Each path is a new rotation, seen through one point. The rows after it are directions, each followed by how far the rotation turns it, in degrees a step (0 if it stays put).
Each turn is a multiple of 5 degrees from 10 to 175, or 0.
Each row of a path follows its step; steps can be skipped.
Rotation 1:
step 0: [ -98, -235,    0,  -76, -302,  129, -133, -222, -368, -164,  212,  -23,
  170,  212,  105, -109,   82,  133, -128,  -44,  -51,  -37, -109,   24,
  -10,  228, -133,  187,  171, -291,  -13]
step 1: [-102,  -79,  243,  -96, -408,  -83,   34,  202,   79,   57, -224,  144,
 -215, -138,  -28,    3,   58,  124,  -76, -110,  133, -411, -170,  172,
 -219,  -69, -182, -119,  -67,  149,   69]
step 2: [ -45,  -41,  -54, -231,  215, -290,  -67,  277,   61,  123, -221,   -6,
 -165, -140,  -83,   85,  -69,  -13,  182,  365,  -29,  -40,   22, -257,
   -8,  204,  292,  210,  -79,   28, -129]
step 3: [-127,   88, -195, -116,  478,  173, -285,  -80, -199, -168,  191,  -90,
  -89,   64,  -21,   66,  -18,  156,  111,  -62,  228,   49,  -12,   96,
   86, -163,  -60,  173,  250, -105,  119]
step 4: [-222, -154,   77,  349, -166,   69,   88, -403,  -73,  155,  -45, -144,
   40,   -7, -181,  223, -147,   65, -283,  -99,   32, -173,  146,  271,
   23, -196,   30,   65,  -54,   60, -101]
step 5: [ -56,   35,  -43, -213, -307, -320,  231,    4,   90, -275,  106,   77,
  288,  -44,   73,  184, -111, -359,   30,   18,  122, -173,   94,  -91,
  -98,  225,  143,  -67,   30,  142, -114]
step 6: [ 257,  191,  188, -201,   92,   -1, -154,    1,  -35, -151,   38,   88,
   21, -191,  190, -117,   24,  156,   46,  444,  122,  127,   67, -101,
 -192, -155, -317,  102,   71,  198,   69]
step 7: [-151,  -25, -163,   41,  -17,  160, -162,  -40,   70,  235,  131,  238,
  -15, -146, -316, -129, -158,  363, -178,    8,  -14,  213,   25,  104,
   -7,  264,  -71,  221, -179, -232,   27]
step 8: [-375, -186, -126,  -50, -102,  -96,  233,  108,  128, -254,   55, -126,
    8,   82, -130, -247,   50, -213,  -23, -119,    0, -257, -257,  132,
  120, -182,  -63,  235, -119, -158,   -1]
step 9: [ 344, -139,   47,   26,  -65, -151, -212,  190, -174,   84, -120, -181,
   56,   94,  -18,  196,  -61, -235,  -31,  286,  -92, -323, -143,   74,
 -136, -109,   47,  109,  235,  182,  148]
step 10: [  14,   75, -174, -373,  -19,  247, -280, -278,  -52,  -77,  -90,  178,
 -116,  -93, -127,   93,  -57,  261,   -4,  123,   50,  -45,   41, -119,
  -31,   74,  354, -284,   68,  104,  -17]
[   3,  -19,   24,   67,  -57,  -54,  -27,  -68,   23,   21,   20,  -42,
  -17,  -73, -105, -124,   75,   69,   25,  -49,  107,   19,   -9,   57,
  -79,   16,  117,  -65,    0,   11,   12] -> 115
[ 123,  -19,  -16,   55,   25,  -41,    2,  -46,   -9, -102,   13,   88,
   31,  107,   42,   -2,  -21,   81,  -58,  -44,   10,  -57,   13,   20,
   68,  -18,  106,   45,  -58,  107,  -18] -> 65
[ -79,  -26,  -27,  -94,  -32,  -35,  -67,  -42,  -16,  -52,   14,    0,
   14,  -41,  -78,   32,  -62,   45,  -51,  114,   89, -120,    6,   40,
  -47,    2,  -27,  138,   18,   20,  -11] -> 0
[ -41,  -50,   51,  -21,   10,   25,   61, -118,   -6,  -31, -101,  -49,
  -66,  -67,   59,  -78,   50,   -1,  -21,   88,  -64,   27,   -6,  -30,
   25, -147,   11,   31,  -71,   48,  -22] -> 160
[   9,   18,  -56,  101,  -38,   76,  -13,  -77,  -34,  -84,  -99,  -55,
    7,   37,  -77,   15,  -39, -101,   90,   69,   18,  -17,   17,   64,
  101,   50,   -4,  -41,   45,   24,   55] -> 70
[  33,   80,   96,   39,   16,  -21,   39,   46,   19,   18,   14,  -36,
    1,   95,  -50,  -19,   43,   86,   36,   27,   53,  -76,    6,   28,
   11, -140, -147,  -34,   52,   35,   38] -> 140
[  69,   -2,   75,  -50,   38,  -74,  113,   74,   32, -107,  -36,  -65,
  -59,  -22, -128,    5,  -45,  -80,   -7,  -53,  -21,   16,    9,   39,
  -17,   34,   -8,   29,  -28,    5, -111] -> 110
[  56,   29,   25,  -36,  -61,   48,   52,  -12,    6,   -2,   20,  -14,
  -57,  -36,   48,  103,   27,   78,   54,   75,   85,   16, -140,  -23,
   13,  103,  -32,  -55,  -85,   70,  -45] -> 80
